Each path below is one point turned by a fixed rotation once a step. After each direction that follows a path, write how fast that rotation turns it, in deg/step (0 if it stays still).
Each turn is a multiple of 5 degrees from 10 to 175, or 0.
Each row of a path follows its step; steps can be skipped.

step 1: [-17 -31   8  -1 -19   8  24 -33   8   7  -4 -20  13  11  -7 -19 -10   6
  30  26   6  10 -10  -5  -3   3 -17  -6 -25  22  -9  10  -3 -13  -4 -21
  21 -32   3  -8 -14  14  -5   1  19  -6 -13]
step 2: [ 25  -8   1 -18 -19   9   7 -11  15   9   6  -6 -26  11 -30  -4  18  -4
  -7  -1  -8   0  26  14   6  12   0   3 -31  20 -15  13 -17  -5  -8  -8
  28 -18 -14 -39   9  11   8   4 -16 -14 -12]
step 13: [  7  -6  37  -9   0  15  15 -10  -1  11  16 -39   7  34  -4   1  13  -1
   8   8  -1  -8 -13 -20   6  -9   5   0 -41   1 -15   0   1  -1 -23 -15
   7  -3 -23  15 -10 -15   5  22  24   3  11]
step 24: [ 20  -9  24  -4  -4   4 -15 -18  19   6  -8  10 -12 -20 -15 -16  10   1
  22  23  22  -6  12 -10   1  21  19  16 -20   5  -4  13  -5  30  -5 -20
  44 -15 -21  -6  -6  -9   3 -12  -5 -19 -10]
step 25: [ 26   5   6 -23  -5  21 -11  10 -14  32   1 -15  14  23  -1 -12   2 -11
 -14  35  -4 -16  29 -24  -1   0 -11   1  -9   6   2  12   5  15 -13 -15
  25   9 -30   3  10  -2 -12  22 -11 -15   1]
step 26: [-14  -2  17  -1   3 -22  11 -23 -15  28 -12 -19  17   5  -2 -14   9   6
   2  14  24 -17 -10 -19  -2 -24 -10   9 -45   3   2  20   5  -5 -12  -7
   9 -28 -18   5   5   0 -32  14  14   3   7]
step 27: [  3 -14  10 -25  -1   0 -17 -33   4 -11  -7 -29  -3  -4 -10 -22 -10  -4
  -3  20  -5   9  10   6  21   6  14  18 -31   5 -21  11   9  -1  13  -3
  25 -31  -9 -10  16  22 -22 -20  -5 -27  -4]
step 29: [  6  -5  32 -17   9 -16  21  -8  -7  25  12   1   5  28 -23  14  25 -16
  -3  -3 -19 -22   9  -9  12  -8  -2  15 -28  26 -10  22 -12  -4 -15 -18
   1 -23 -33  -2   1   0   4   2   7   2   8]
[ -6  -1   1 -11  -1  -3  -3   7  -8  -4  -8   0   5  -9  -2  -3   9   2
   3  10   3  -1   0   1   0  -1   6   0   1  -1   4  -3   4  -3   0  -5
   2   3   3  -1  -3  -6  -5   6  -9  -2   5] -> 40
[ -1  -3   7  -5   4  -6  -1  -3   3  -1  -6   7  -3  -5   0   0   7   5
   3 -10   1  -4   8   6   4   2  -4   3   0   8   3   6  -2  10   4  -4
  -3  -5   2  -1  10   4   2  -1  -3   3   2] -> 145
[  3  -3  -5   0  -2   0 -11   1   3  -2   2   0   4  -2   2  -1   4   0
  -9  -5   3  -2  -1   0  -3   2  -1   1  -3  -8  11  -3   2   4 -14   2
   1  -6  -1  -1   2   8  -5  10   3   2  -2] -> 65
[  5   1   0  -2   2  -5  -5   3   0   5  -3  12  -2  -6  -1   3   4  -8
  -5   4  -7  -1  -1   0  -2   2   2   7   8  -4   1   1  -5   3   0  -4
   1   0 -10   2  -9  -3   7  -2   6  -5  -6] -> 85
[  3  -4   2   4   0   1  -4  12   5   2  -5  -5   1   3   7   4  -1   2
   4   5   4   1  -2  -5  -1   8  -2   0   5   1  -2  -2   2   4   2  -5
  -1  -6   4 -12  -4   9   0  -7  -7  -3  -7] -> 110
[ 1 -5  2 -5 -4  8  3 -1  4 -5 -1 -2 -8 -1 -6  9  6 -8 -3 -3 -6 -3 -6 -6
  3 -2  0  3 -3  4  3  2  2 -2 -7  2 -4  0 14 -3 -7 -2  6 -2  0  3  2] -> 40
[ -3  -6  -2   1   8  -2   5   3  -4 -11  -2  -6  -2  -2  -3   3  -1  -4
  -2   0   0   2  -1   1  -2   9  -2  -3   3   5   2   2 -14  -7  -2   2
   5  -1  -6   2   2   0   0   4  -3  10  -9] -> 25
